rotation ticks, each row followed by its count of ticks:
The counts run from 0 to 405.
[ -6.6   3.6  13.8  51.3  -1.1 -48.6 -40.5  23.7  -1.4  19.3 -16.2  14.2
   4.1 -26.1  -4.2  21.7   7.7  -1.7  -2.4   9.5  18.0  20.8 -17.4 -15.2
  46.7  -8.3   7.9  35.6  17.5   0.2 -12.6  17.0  -6.7]
352
[ 13.9  34.1 -20.8  45.6 -21.1  -3.2  16.8  35.0 -17.3  -7.5 -11.4  10.7
 -19.8 -15.0 -16.2  15.3 -46.3  -0.2 -11.8   7.8  -0.6  12.6  -4.0  21.8
  29.1 -11.4   3.3   2.9  39.7  17.7 -19.6 -15.6 -26.1]
2
[ 38.9  22.0   5.8  -9.1   9.6  13.3  -6.6  24.0   1.9  29.3   1.1   4.4
 -13.6 -36.0 -27.1  -3.5 -31.6   1.1 -28.8   7.7 -31.8  -7.4  13.9  12.3
   6.3  -8.2  25.7 -48.3  14.4  -0.6   9.4 -15.9  -1.3]
229
[-10.6  14.8 -20.6  20.9  10.7  13.5  19.3  12.0 -14.8  -5.4 -21.0 -19.8
 -27.3   5.7  40.0 -15.7 -13.9 -17.6  38.7  -8.0  -0.7  -5.6 -24.4  13.0
  44.7 -33.7 -21.6 -10.2  -2.0 -24.0 -12.7   7.8 -12.4]
55
[ -8.9  29.1  14.4  23.4   4.7 -19.2  17.0  23.6  50.0 -18.3   3.0  -5.4
  45.9  -4.9   2.8   7.4 -31.8 -21.3 -10.4  11.7 -46.2 -19.8   6.2  -9.5
 -12.7   6.4  23.0   2.3  -0.1  -6.7  -2.1  27.7  -5.6]
302
[ -8.1  -5.1 -38.0   9.0 -11.4   4.5   4.0  -5.1 -30.8  18.7  12.0   4.0
   7.0  -7.6  16.5 -15.6  19.4   8.3 -25.4  30.2 -18.7  25.0 -23.2  -5.5
  37.3 -28.2  28.0  24.7 -19.9  -2.4  34.0  22.6 -10.6]
219
[  5.4 -34.0 -19.5   2.0 -25.3  26.3 -13.3   1.7  39.4  -6.9  12.0 -28.9
  15.1 -13.1 -19.0 -15.0  10.9  11.9  23.4   4.4  -5.5  17.5  16.9   0.8
  28.4 -31.0  23.6 -12.5 -30.7 -23.7  -2.1  33.3  33.3]
248
[ 13.2  41.2  20.6 -12.2  20.8 -18.0 -15.5  26.5  22.1  -6.2 -25.0 -35.8
 -10.6 -12.4 -25.5  17.9 -27.1   1.8   3.4  13.3  -5.5 -35.3  11.0  38.9
  25.2 -12.8 -12.4 -27.2  18.5  -9.4 -17.2   6.3  11.7]
162
[  8.8  16.8 -37.2  11.0   7.0 -14.1   9.6  -1.2 -42.8 -19.8  27.3  -3.8
  19.6 -18.9  17.2 -20.9 -21.9 -24.7 -17.3  22.9 -18.8 -28.2  -8.4  25.2
  14.7 -24.1  -9.3  -6.8  28.2 -12.2 -14.0 -18.5  22.2]
97
[ 12.1  -5.2  -9.4  16.0 -14.7   8.6 -16.3  34.1  29.9   4.9 -20.9 -23.6
 -12.9  -2.2 -51.5 -10.1  -9.7 -11.0  21.4 -29.9 -10.7  22.0  34.6 -30.4
   3.5  14.0  -6.9 -26.5 -33.9 -24.3  12.3  15.4  11.8]
40
[ 23.2   2.8  14.9   6.1  34.4   4.4  -9.2   9.5  26.5  34.2 -15.9  -3.5
 -25.9  -4.1   8.0   1.5   8.6  24.4 -25.9 -10.1 -15.8  26.4   1.5 -10.0
 -13.1 -32.6  10.5 -25.1 -23.9  -5.3  19.6  49.5  -9.0]
154
[ 10.6   8.7 -12.2  -0.7   8.6  32.0  -8.0   8.2 -21.4  -2.7  -3.6  11.3
 -24.1  -7.9  27.1  30.7 -14.5  23.8   4.5  -4.0  11.0  29.9  34.3 -23.0
  14.5 -21.7  -7.6 -33.5  -6.3 -23.8 -17.3 -31.5  26.2]
15
[-12.5  39.7  29.4  28.8  19.9 -38.7   3.7 -18.0 -11.6   9.1  -1.4 -22.6
  11.6 -18.9  -9.3   0.3  18.4 -24.4   9.8   7.2  -0.2 -27.7 -23.3 -15.3
   2.0   2.9  37.8   3.8  -4.3 -35.2 -10.5  18.8  14.1]
376
[-13.1  17.8  -9.4  40.6  -8.4  -3.9  19.4  -3.4  10.4  -1.4  34.7 -37.6
 -23.0 -29.5 -13.9   9.2   5.4 -10.2  -9.7  10.0 -32.1   7.7 -43.2  12.6
  -5.8 -25.7   6.3  18.2  -1.6  -3.4 -19.3  30.5   6.2]
261
[ -2.6  24.2  15.8  21.0 -26.9 -13.1  -2.3   5.7 -12.4  23.9 -15.6  29.3
  18.1 -11.1 -28.0  11.2 -18.8  -1.6  44.0   8.2   9.6 -26.7 -29.4 -46.7
  15.0 -15.8  10.0 -12.2   0.2 -33.6 -14.8  15.1  31.7]
255
[ -4.5  41.2  14.8  30.2   3.8 -20.6  16.7  28.5  36.6 -20.2  -0.9  -3.3
  23.3  -4.6  17.8   0.5 -35.8 -21.5 -24.1  -5.5 -47.2 -13.6   8.9  15.4
 -13.0   3.1  -4.4 -21.3   0.6   6.8   5.3  20.5  -5.5]
303
[-13.8  18.3   2.9  28.3  19.3   2.0 -21.9   7.9 -16.1   5.2  20.6  16.0
  10.1 -22.5  58.1   9.9  21.2   0.1  -9.2  18.8 -26.4  20.9   8.0 -32.4
  16.6 -13.1  13.5  13.1 -34.3   1.3  23.4  -5.9 -22.2]
102
[-13.4   5.1  29.4  54.7   1.5 -42.4 -30.8  35.4  25.8  -1.2  -0.2   6.9
  27.6 -19.1   7.6   7.9  12.6 -22.9  -5.0 -14.0  -2.6   1.7  21.9  -0.4
   0.5 -16.9  24.9   4.5  29.8 -20.9  18.6   6.8  10.9]
235
[  5.6  -5.3 -33.6  32.3  15.1 -16.9 -19.6  -3.6 -12.1  35.8  -4.9   9.2
   4.4 -21.4   3.6  13.7  15.8  -8.3  15.8   7.0  -3.1 -10.6 -33.2   6.7
   9.9 -44.3 -16.2  16.9  54.0  -8.7  -0.5  39.6   9.7]
166
[  3.9  -1.2  -9.4   3.9   6.9 -14.9   4.2  -5.1  -3.8  -7.7  28.5  20.1
  21.9 -36.1  28.8  -5.4 -13.3   8.6 -40.1  19.1 -35.1  -2.2  -0.7  30.4
  17.8 -25.9  -3.3 -10.3  32.6  -0.5 -34.5   0.5  27.0]
326
[  9.5  23.0 -12.1  38.0   6.8 -14.9   9.2  28.2 -26.7  21.0 -25.1  27.3
   1.9 -10.1   2.6  18.1  -4.8 -12.6  -1.5   3.6   6.7   4.0 -11.9 -28.7
  14.7 -16.9  34.2  18.4  56.2  -1.2  10.6  -0.6 -19.3]
4
[-19.0   7.0  10.0  44.6 -11.1 -25.0 -10.0  30.0  -0.7 -22.2   0.6 -24.2
   3.0 -10.4  12.2   1.3 -12.3 -17.1 -32.2 -31.2   5.3  -1.9  15.7  47.5
  26.5  -5.4  12.1   0.2   6.2 -29.9 -23.0  -8.4   1.0]
237
[ -2.8  37.0 -19.0  29.4 -15.0 -21.2  -9.6  -3.4 -28.8  33.9 -26.1  20.4
  16.1   2.1 -41.5   8.6 -35.2   1.0  22.7  20.0 -13.6 -13.1  -4.8 -18.5
  22.6  17.2  -9.2  16.4  12.2  -3.6   9.9  20.0 -10.1]
70
[ 19.1  -9.9  -5.3   4.9  31.3 -19.0 -20.8  14.2 -33.4  -3.1  19.6 -12.1
   9.1  -3.2  12.3  13.8  39.9 -21.3 -31.0 -18.6  25.9  13.5   8.9 -25.2
  -3.8 -29.7  14.5  -2.3  -6.7 -45.6  -1.9  -1.1  36.6]
126
[  6.5   9.4 -27.4  35.9 -18.8   7.5   4.4  64.1   0.0  -0.8   7.7 -20.2
 -16.9 -12.3  -8.3   8.0 -24.5 -33.2 -27.5 -27.1 -19.1  -0.7 -12.8  25.2
   6.1 -25.8   7.4  -2.5  39.3  -9.5   4.9  -6.8  -5.4]
120
[ -5.8  -3.0 -25.7  15.0   3.5  -6.3  -8.3  16.0  33.4   8.3 -40.4  -4.5
   6.7  -1.8 -42.3   6.3 -16.9  -1.1  18.8 -21.2 -15.9   6.1  32.1 -33.0
   3.8  27.1  -4.7  -7.0  15.3 -34.8 -26.1  16.5  23.9]
159
[ -7.1  17.4 -18.0   9.9  24.0  -0.9  -8.4 -15.2   0.6  17.5 -11.0  10.1
   6.1 -13.3  72.5   5.2  23.0   0.2  -0.2  21.9   9.3   2.1 -21.5 -27.9
  26.8 -18.3   0.7  -3.1 -40.1   5.5  -2.8  24.2  -5.5]
405
[ 13.3  29.3   4.1  30.3  15.3  -6.5  -8.8  -4.9 -43.7  -3.3  23.3 -40.1
 -25.2 -10.7 -25.9 -16.4   1.1 -34.7   5.3 -18.9 -10.0   3.3  15.9   5.9
   4.8   9.6  -8.1 -15.6 -32.8 -39.4  13.7  -7.5  -1.9]
149
[-20.8  13.2 -67.3  31.6  13.5   4.4  21.3  -2.9  16.9  28.5 -26.4 -13.3
 -16.7  -4.7  29.8   1.0  17.2 -26.4 -23.1  -2.5 -11.6  11.3 -11.7  -7.5
   3.8   3.2  22.3   8.2   7.8   9.5  -9.0  28.8 -13.3]
78
[-21.7  32.4 -10.6  44.5 -32.3  15.8 -13.8  14.4   5.9   3.9  10.8   9.3
  11.4 -21.1  25.0  32.8  12.3 -19.6  32.3  11.7 -16.4  -1.4 -11.6 -22.7
  28.0  -5.7  29.6  17.5  -6.5   0.0  -5.5 -29.4  -8.7]
330
[-18.8   3.9 -48.3  33.9 -36.6   8.9  -6.8   7.1  -1.4   9.9  28.9  14.1
  17.4 -32.5   7.1  24.9   3.3  -7.2 -12.2  22.6 -20.7   1.8 -28.0  13.0
   8.7 -37.9   7.8  11.6  22.6   9.6  -9.8   0.6  33.0]
328
[  3.0  19.7  -9.4  -8.2 -14.1  47.1  -8.5  24.2   7.4   2.1   3.5   1.8
 -12.3   9.6  -6.4  39.6  -6.0  51.6   6.7   8.8 -11.2  11.2  17.0   6.6
   1.7 -49.9   2.1 -30.1  -1.2 -17.8   7.5 -11.6  32.9]
133
[ 17.3  16.9 -48.7  -5.7  32.4  44.8 -17.6  28.1  -9.5   6.3  -5.6  -3.7
   5.3  23.7   2.9  37.9  -7.2  -3.5 -11.1 -24.7   4.4  13.4  38.0 -30.7
 -17.7  -4.7   4.1  -2.9  -7.3 -22.9  14.4 -13.2  -1.3]
200
[ 45.7  -2.4 -11.7  -1.6   6.2  -4.8 -15.7  25.5   3.0 -32.4 -18.1   8.3
  27.4   6.1 -18.2  -3.9 -40.3  -7.6  18.4  18.7  37.2   3.9  26.3 -28.7
  40.6 -11.0  -0.3 -20.0 -28.7  -2.9 -10.4   8.1 -11.1]
203
[ 19.3  -3.9   8.1  43.6  -0.4 -27.0 -11.2  13.5   7.9  16.0  -4.0  28.1
  13.3 -18.4 -27.6  30.4  -3.1   1.1  -4.2   5.1   6.5  25.1  -1.7 -38.0
   7.5 -10.2  26.8  24.5  46.6  -1.6 -12.1  26.4  -1.1]
233
[-28.3  19.5 -34.2  43.6 -52.4  15.3 -12.2  16.9   7.9  14.5  21.1   8.9
  18.2 -28.9  14.7  29.9   9.3 -17.8  15.2  16.1  -6.5   3.6 -28.4  -5.3
  22.3 -24.1  24.6  18.4  10.1   5.6  -1.1 -12.2  11.0]
329
[-30.6  47.6  -5.8  47.2  13.7  -3.5  -8.4 -12.9 -29.4  20.1 -34.8  -7.3
 -27.7  14.3  18.9  15.0  23.8  13.7   2.5  -2.9 -10.4  21.1  26.9   1.4
   3.8  -3.3   6.4  -4.5 -17.1 -23.8  22.3   3.9  -2.9]
265
[ -9.1 -26.8 -45.5  -0.3  -1.0   9.5   1.3  34.0  19.3 -16.3  -4.8 -34.3
 -19.3  -4.5  15.7 -17.2  31.5 -13.4 -24.9   2.4 -16.7  37.7  10.0 -11.9
  33.4 -38.8  12.6  10.8   1.0  -2.5  11.3   6.2  11.4]
11
[-10.1  47.0 -18.6  22.3 -13.3  -4.4  21.7  -1.7   7.7  -3.0 -10.2   9.8
  16.3  12.8  -5.1   7.6 -52.6  26.3 -25.2  12.3 -35.8 -11.2  12.3  41.1
 -11.1  -1.5  -8.1 -16.4   6.1   5.1  -0.8  29.5   8.4]
185
[ 17.4  -8.4  -8.6   9.6  28.9  -2.5  24.3  -0.1   1.3   5.3  -9.0 -35.8
 -33.8   4.8 -20.5 -19.8   6.8  16.0  -9.4  16.3 -14.0  33.8  -8.0 -13.8
  22.5 -25.8  30.8   3.9 -15.3 -20.1   2.2  48.1 -20.5]
152
[ 18.3  10.2  -7.2  25.3   8.1   1.9  33.2  -1.1 -24.6 -12.5  23.9 -44.0
 -33.3 -22.5 -18.0 -23.4   4.3 -22.0   3.5  13.2 -15.9  17.2 -27.8 -20.4
   6.4 -31.5  33.0   4.8  -4.7 -22.5   0.0  21.1  -6.6]
32
